In the rows, 128 means zero.
Each path below is one point turned by a fixed rotation once a step. After each direction that follows a path, write how fast that rotation turns it, in degrees each step (0 if it stays still).
Each turn is a multiple of 5 degrees from 10 to 175, or 0.
Each row of a path follows its step; steps can be skipped.
path 1
step 0: [130 141 130 133 129 131 123 140 122 129 123 134 143 120 129 137 111 119
 128 124 139 131 128 136 125 112 138 127 132 129 141 126 137 127 120 126
 137 123 119 123 131 131 132 131 131 120 115 124 118 124]
step 1: [111 143 122 125 136 133 130 141 124 117 125 117 136 129 116 135 120 128
 129 126 138 127 125 129 127 129 129 130 121 128 123 135 134 127 116 125
 132 135 110 129 127 131 128 117 131 111 132 119 131 129]
step 2: [122 130 130 110 139 134 126 130 118 120 134 119 127 127 124 127 113 121
 133 125 134 122 117 134 146 134 114 137 130 117 131 125 132 131 134 128
 135 133 126 140 123 123 132 124 130 131 139 121 137 130]
step 3: [130 111 139 119 124 140 127 130 116 128 134 129 123 123 116 130 124 125
 135 127 143 123 129 131 120 118 113 130 136 115 136 139 136 127 135 133
 126 131 133 134 133 139 136 127 128 134 126 131 136 136]
step 4: [126 120 135 134 118 139 124 132 140 129 128 131 138 134 110 130 122 134
 136 133 133 131 137 139 129 121 126 131 133 127 123 137 135 124 141 134
 118 126 128 128 128 126 132 117 106 123 128 139 134 129]
step 5: [123 126 147 115 114 134 123 134 135 140 135 129 142 132 129 132 114 134
 130 119 122 145 132 127 137 138 140 130 127 132 126 124 131 132 135 123
 128 125 127 126 125 129 129 125 126 118 128 138 138 126]
step 6: [129 128 137 132 116 136 134 132 123 143 135 106 130 123 139 127 119 137
 136 129 130 127 127 116 130 129 129 126 134 137 123 135 125 134 127 128
 130 138 133 121 118 125 136 132 143 111 132 135 133 132]
step 7: [126 138 126 135 128 125 123 134 131 139 122 128 136 127 133 118 122 130
 141 145 135 122 123 115 142 108 130 132 136 130 125 128 128 128 131 123
 123 142 138 130 128 127 144 134 136 132 129 126 133 124]
step 8: [106 126 131 130 127 135 128 138 136 129 120 140 135 131 136 124 125 123
 130 129 140 129 128 117 134 115 131 117 127 125 138 125 131 133 135 130
 129 131 122 133 149 132 135 134 135 125 130 123 117 123]
step 9: [120 124 124 127 135 141 143 127 127 124 127 126 138 132 131 130 124 123
 128 140 140 124 146 122 130 135 126 118 133 125 131 120 139 135 129 118
 129 135 114 134 137 114 119 125 123 115 131 123 125 130]
step 10: [128 131 135 111 131 125 130 121 119 129 135 125 136 124 140 132 134 126
 124 135 142 132 138 122 139 136 122 134 138 124 144 135 128 122 126 123
 126 138 122 136 120 121 130 117 116 127 124 116 134 122]
step 11: [132 131 138 130 132 131 128 126 114 134 136 141 131 116 129 138 130 141
 134 120 141 117 126 135 130 129 132 127 146 124 139 138 124 122 137 145
 129 131 118 127 124 129 136 122 127 125 124 122 124 127]
[131 127 127 133 131 125 127 128 131 124 130 126 126 130 128 130 131 127
 127 125 122 132 131 132 125 128 128 128 130 129 128 128 127 127 129 127
 128 130 130 129 129 128 127 130 133 132 129 124 129 127]  0
[125 131 125 130 129 128 125 131 126 127 130 125 129 126 127 127 130 126
 129 127 131 128 128 123 128 127 128 128 126 129 130 126 132 123 129 125
 127 122 131 127 131 122 127 130 131 126 127 125 127 127]  45
[126 120 126 128 132 127 129 129 128 123 126 128 127 127 127 128 126 131
 129 133 128 130 126 124 128 127 125 134 130 127 128 125 128 130 126 128
 129 126 128 131 130 129 129 127 130 127 130 129 125 125]  60
[130 130 128 126 131 127 128 127 124 131 130 134 130 129 122 130 126 128
 128 129 127 127 130 125 126 129 132 129 129 127 126 124 130 128 127 123
 126 129 129 130 130 130 127 129 132 130 126 129 132 129]  160
[129 130 129 130 127 129 128 123 129 126 126 126 133 127 128 132 131 128
 129 131 128 126 128 127 129 124 126 131 131 130 131 131 130 125 125 131
 128 127 130 129 126 132 129 131 129 132 123 131 129 127]  100
